[[127 112 128 108]
 [105 136 106 135]
 [140 131 152 125]] Answer: 106

[[113 150 141 126 122]
 [120 113 125 122 122]] Answer: 122

[[130 114 140 142  99 134 104]
 [139 112 133 107 127 140 138]] Answer: 140

[[131 123 116 128 118 130]
 [ 99 153 132 126 147 124]] Answer: 147

[[111 101 102  99]
 [149 128 124 137]] Answer: 124

[[112 128 144 135]
 [128 140 128 106]
 [136 118 147 139]] Answer: 128

[[136 120 152 130 144 111 149]
 [142 153 153 109 131 138 120]
 [140 139 123 147 101 118 132]] Answer: 138

[[101 123 133 124 124]
 [110 127 126 116 140]] Answer: 116

[[111 129 140 122]
 [152 118 123 133]
 [143 123 128 117]] Answer: 123

[[139 141 100 142]
 [144 121 114 140]] Answer: 114
---
[120 134 121 117 104 131 126]	131
[120 107 118 127 132 115]	132
[133 139 112 153]	112
[153 136 152 158 155]	158
[133 101 131 137 124 140]	124
[112 128 156 126 125]	126
[107 102 134 122]	134
[101 125 142 128 120 135]	120
[123 133 106 134 117 137 112]	137
---
Q:
array([[117, 122, 106, 134, 124, 116],
       [131, 123, 112, 115, 129, 116]])
A: 106

Q:
array([[112, 122, 113, 138, 126, 133, 124],
       [111, 126, 124, 134, 124, 135, 125],
       [103, 117, 124, 139, 142, 138, 124]])
A: 124

Q:
array([[106, 135, 134, 121,  98, 122],
       [106, 144, 125, 126, 119, 149]])
A: 134

Q:
array([[149, 104, 102, 132],
       [120, 132, 110, 122]])
A: 102

Q:
array([[145, 117, 136, 145, 129, 123, 147],
       [127, 135, 106, 127, 140, 130, 113],
       [112, 140, 118, 112, 129, 132, 110]])
A: 106

Q:
array([[131, 108, 109, 101, 142, 106, 106],
       [103, 146, 100, 117, 102, 132, 129],
       [122, 125, 106, 149, 114, 113, 105]])
A: 100

Q:
array([[101, 142, 126, 121, 122, 118, 128],
       [125, 131, 126, 115, 144, 142, 141]])
A: 126

Q:
array([[137, 118, 125, 133],
       [127, 125, 129, 105],
       [119, 130, 135, 134]])
A: 129

Q:
array([[141, 127, 120, 151],
       [148, 135, 127, 137]])
A: 120
---
[[113 132 117 151 141 130 143]
 [131 135 151 104 149 123 135]
 [146 132 114 115 138 124 130]] ans = 146

[[132 127 120 113 120]
 [123 129 113 157 148]
 [132 127 103 120 138]] ans = 132

[[115 140 129 129]
 [123 129 149 133]
 [144 121 133 100]] ans = 144

[[135 109 133 114 137 133]
 [128 147 106 138 120 134]
 [157 123 122 121 125 111]] ans = 157

[[121 122 115 150 144 137 104]
 [119 122 129 154 105 136 121]
 [128 126 119 111 152 113 124]] ans = 128

[[111 132 144 119 134 141]
 [136 129 128 101 143 119]
 [107 133 147 120 134 144]] ans = 107

[[145 103 128 120 118]
 [130 124 127 122 149]
 [136 151 127 139 129]] ans = 136

[[144 125 120 133 132 128 118]
 [136 152 132 117 125 121 132]
 [126 118 136 125 128 124 123]] ans = 126
---
[[129 118 125 131]
 [144 151 137 146]
 [123 141 138 132]] result: 151, 146

[[ 98 136 132 137]
 [133 120 122 128]
 [123 121 127 131]] result: 137, 136

[101 120 142 124 118 147] result: 147, 142

[[145 131 127 130 148 114 144]
 [129 124 130 131 132 124 128]
 [107 100 147 151 135 141 118]] result: 151, 148

[115 125 148 103 131] result: 148, 131

[145 107 126 142 151 146 122] result: 151, 146

[[143 131 114 113 124]
 [112 122 106 110 126]
 [124 120 107 119 105]] result: 143, 131

[[112 116 139 146 108 124]
 [114 153 130 101 143 104]] result: 153, 146

[156 121 125 125 116 133 112] result: 156, 133

[[132 131 124 104 149 142]
 [127 111 117 109 116 144]] result: 149, 144
---
[[155 130 117 138]
 [138 125 117 138]
 [154 130 117 138]] value 117

[[121 123 128 131 127 125 121]
 [132 122 137 124 122 130 132]
 [122 136 130 102 125 127 128]] value 127

[[152 110 133 104 124]
 [138 110 101 137 146]
 [117 114 140 132 131]] value 132

[[130 127 128 129 130 104]
 [128 124 128 127 127 144]
 [113 135 128 128 119 128]] value 119

[[129 148 101 140 119]
 [130 128 137 125 150]
 [126 142 130 134 126]] value 134

[[157 124 120 148 129 113 146]
 [154 116 110 132 120 114 129]
 [114 124 142 139 137 132 127]] value 132

[[151 112 126 136 132]
 [141 119 115 139 139]
 [140 123 122 138 115]] value 138

[[114 126 103 140 146 119 131]
 [118 113 125 149 151 154 142]
 [150 103 111 132 153 143 132]] value 143
---
[145 139 140  99] out 99

[122 123 121 157 136] out 157

[155 145 124 136 131 126] out 136

[[116 131 142 130 117 136 124]
 [134 111 150 120 124 119 114]] out 130

[133 138 142 129 140 141 104] out 129

[106 155 115 115 146 122 132] out 115

[[136 112 133 118 132 130]
 [144 133 108 120 104 117]] out 118

[144 136 138 113 126 102] out 113
---
[[137 126 129 133]
 [128 129 128 133]
 [107 129 128 137]]: 133

[[144 158 142 134 126]
 [139 120 126 144 115]
 [130 149 134 117 140]]: 115

[[126 125 136 129 128 153]
 [129 147 135 128 129 123]
 [126 124 126 129 127 127]]: 123

[[107 148 143 101]
 [153 107 119 109]
 [113 125 152 147]]: 109

[[119 130 115 101 120]
 [140  99 106 111 119]
 [131 106 101 109 110]]: 119

[[154 147 117 126 138 115 128]
 [154 147 119 126 138 115 127]
 [148 109 154 140 131 130 128]]: 127

[[145 150 122 122]
 [106 103 131 133]
 [106 112 147 101]]: 133

[[124 152 143 123 132 119]
 [139 129 120 134 138 123]
 [119 133 125 148 131 109]]: 123

[[127 126 156 121]
 [150 115 128 149]
 [151 137 123 136]]: 149
